In the rows, 128 means zero.
The rows of T fall into 3 groups, and each row is roughly a mix of its group's hidden directions.
T:
[[130 148 106 115 112  53 138 145 113 138 112 198 169 130]
 [138 208 137 120 178 141  97 105 163 125  82 110 139 119]
 [ 81 173 122  89 185 173  94 120 155 118  97 103 122 130]
 [121  56  90 102 106 132  79 183 144 121 101 116 140 118]
 [160  60 149 126 112 127  92 127 205 107 151 127 116 126]
 [143 144 150 123 178 123  52 123 128  64 105 128 126 157]
 [147 143 171 108 161 152 106 151 221 136 142 130 141 134]
 [105 153 117 123 115 179 180 189  87 161 130 133 142 161]
 [ 93 143 133 104 159 177 122 185  65 118 108 107 136 160]
 [136 194  87 166 112  69 161 110 119 146 112 135 139  96]
 [140  87 184 122 172 106  75  98 124  84 148 102 108 116]
 [ 74 152 108  67 161 157 118 158 152 169 101 146 156 123]
 [139  84 199  95 128 173 161 168 103 123 137  98 131 145]
 [127 128 151  93 175 174  60 125 112  98  90 130 133 164]
 [156 200 120 156 136 130 125  94  96 153 112 185 148 161]
 [159  65 156 107 101 149 120  71 165  94 106 108 105 124]
 [116 140 102 165 100 142 176  93  47 139 128 105 104 125]
 [143 135 157 122 130 156 151 125 226 160 150 105 123 105]
 [145 184 142 132 180 121  90 150 159 184 133 153 167 114]
 [119 141 106 144 127 145 123 130  26 141 120 162 137 167]
 [126  70 122 131  90 164 157 197 116 170 156 113 136 126]
 [173  96 159 102 132 129  79 160 168 131 118 180 165 155]
 [125 112 126 133 132  83 107  83 187  73 136  96  94  96]
 [129 108 113 151  83  61 186 102 110 140 147 124 120  82]
 [131 175  93 163 122  95 142 110  59 171 121 163 148 119]
 [171  89 195 104 133 107 123  84 158 102 111  98 124  96]
 [ 80 188  95 124 159 171 128 101  73 138 103 122 118 143]
 [116 223 117 135 152 165 153 135 113 166 111 141 146 147]
 [159  55 163 103  89  95 152 108 139 107 110 101 124  91]
 [137 126 120 150 128 130 113 150  31 141 134 170 146 167]
 [110 162 155 110 184 190  98 162  95 122 122 120 134 171]
 [ 99 133  84 166 107 139 161 129  42 142 138 104 109 126]
 [158  76 156  87  95 102 144  98 130 106  72 102 135  93]
 [161 176 104 146 104  67 153  93 144 139  85 133 146  87]
 [ 99 166 101 154 117 144 179 153  76 171 163 157 132 153]
 [144  64 186  79 118 159 141 153 106 105 101  97 134 135]
 [ 73 191 151  80 190 122 134 114 129 125 126 153 137 138]
 [ 91 182 105 145 127 126 187 161  65 158 138 121 133 127]
 [108 181 133 135 178  83 119 121 102 104 110  72 122  83]
 [112 154  92 178 130  63 133  84 112 139 171 149 112 101]
 [110 124 135  65 152 167  89 125 185  96  85 134 130 152]
 [145 168 138  98 166  77  83 126 159 112  77 146 163 110]
 [210  98 124 152  84 141  99 148 136 148  94 150 157 142]
 [184 176 165 156 141 150 120 125 131 152 141 181 151 176]
 [131 105 158 136 167 118  71 107 160  64 155 101  94 131]
 [ 76 136  89 132 113  99 169  99  91  91 118  84  93 100]
 [ 94  78 144  81 130 180 136 190 140 155 151 134 139 146]
 [150  35 120 130  83 122 109 114  95  99 114 109 113 121]
 [145 144 167  97 168 131  87 153 210 112 126 143 147 141]
 [126 158 123 127 156 124  90 152  59 126 115 183 157 174]
 [121 175 122 170 117 140 174  88  77  92 140 117  91 160]
 [164 105 129 158  78 107 171 121 198 142 158 116 117  99]
 [118 176 150 107 146 194 160 174  98 152 107 119 147 162]
 [164 109 157 123 135 105  84 104 182  55 110 112 113 132]
 [163 119 172 152 135 172 123 165 153 150 186 156 133 174]
 [112 174  66 175 139 103  93 107 159 143 161 167 119 132]
 [159  87 127 134 115 127  80  69 167  70 110 119  99 134]
 [ 98 157  84 178 104 123 180  93  87 134 160 116  94 123]
 [155 161 136 124 174  94  65 123 179 148 107 135 158  95]
 [106 171 137  96 186  96  77 117 172  94 116 156 137 136]
 [101 103 114  99 153 126  74 123  56  87  87 124 127 140]
 [161 192 158 151 182 112  89 125 179 141 138 128 143 115]
 [116  50 124  99  92 103 141 145  74  98 104 106 126 112]
 [124 137 149  81 149 152 126 183  85 168  92 148 178 139]
 [140  40 173  89 119 142 112 147 113  91 119 103 123 134]
 [ 91 109  87 117 124  84 112 101  88  78  90  93 107  97]
 [197  95 139 146  94 114 101  69 160  96 100 133 119 127]
 [152  68 126 143  54 102 185 115 134 117 145 126 112 117]
 [176 131 151 174 106 181 148 131  87 160 156 150 130 173]
 [121 169 127 175 128 133 174 158 156 168 200 132 121 130]
 [169  94 115 167  64 154 173 134  87 165 127 113 128 123]
 [161  74  99 172  64 171 141 118 102 137 136 122 107 148]
 [102 134 115 145 106 145 186 156  64 165 169 155 129 154]
 [205 111 121 158 103 128  74 147 160 129 109 161 153 151]
 [127 116  86 117  57 124 195 139 109 158  96 147 145 123]
 [132 145 118 144 154 101  75  64 114  64 103 116 101 130]
 [138 135 161  99 170 154  86 148 214 142 128 118 142 118]
 [152 118 150 116 179 123  33 138 142 102 105 124 143 130]
 [196  96 145 163  98 165 110 168 145 154 150 152 144 162]
 [173 181 151 171 174 139  72 106 103 125 128 142 135 156]
 [155 111 106 171  85 136 162  99  97 200 140 124 130  95]
 [115  94 137  87 124 128 133 143 221 137 127  99 129  86]
 [152  86 119 181  98 119 144 133  68 174 161 107 125  97]
 [128 127  91 113 146 109  44 119 128  85  74 144 137 139]
 [136 170 129 138 184 119  55  91 176 107 118 125 122 123]
 [118 179  96 128 158  79  85 101  95  97  75 131 138 115]
 [ 88 144  86 164 109 104 178 169  83 151 173 126 121 121]
 [142 153 104 147 114 135 140 196  91 188 126 159 170 141]
 [162  68 124  97 110 151  71 128 130 151  87 169 158 141]
 [150 153 169 135 168 179 107 170 148 174 162 148 150 157]
 [100 178 115 172 154 124 143 116  47 123 156 113 107 137]
 [177 128 162  98 104 130 162 152 127 180  81 138 179 108]
 [123 132  75 169 139 140  57 149  95 105 137 153 121 173]
 [125 100 118 139 100 191 151 154  55 163 135 132 129 160]
 [157 137  92 141  75 104 156  85 187 158 113 164 137 110]
 [128  62 100 105  60 100 165 137 107 121  95 124 133 106]
 [159 133 167 122 148 207  99 135 147 139 133 154 136 187]
 [109 121  75 124 106 122 109 135 217 125 144 173 124 142]]
One row of each group comes first, with its name. Which group is each row after those in?
[141 141 134  92 127  80 122 124 220 118 104 154 150 108]  (14)
[115 209 115 147 170 158 110 107 110 156 135 167 135 163]  (77)
[137 157  65 193  96  88 144 144  90 146 131 118 128 105]  (113)

[146 118 174  81 107 134 191 130 123 171  91 114 158  95]  (113)
[121  69 101  97  83 114 135 107  63 116  85 152 134 133]  (77)
[118  81 151  87 123 185 124 170  76 116 108 128 136 171]  (77)
[124 118 183  98 163 194 118 159  84 121 128 122 133 173]  (77)
[157 161 118 149 115  79 150 116 165 191 133 155 158  83]  (14)
[165 132 157 114  82 141 205 134 173 161 112 116 143 109]  (77)
[133 157 126 128 128  94 132  71 185  70 102  99 101 106]  (14)
[129 132 130 145 132  95 118  96 219  93 168 129  99 118]  (113)
[100 200 130 138 149 144 182 168  84 156 131 103 137 127]  (77)
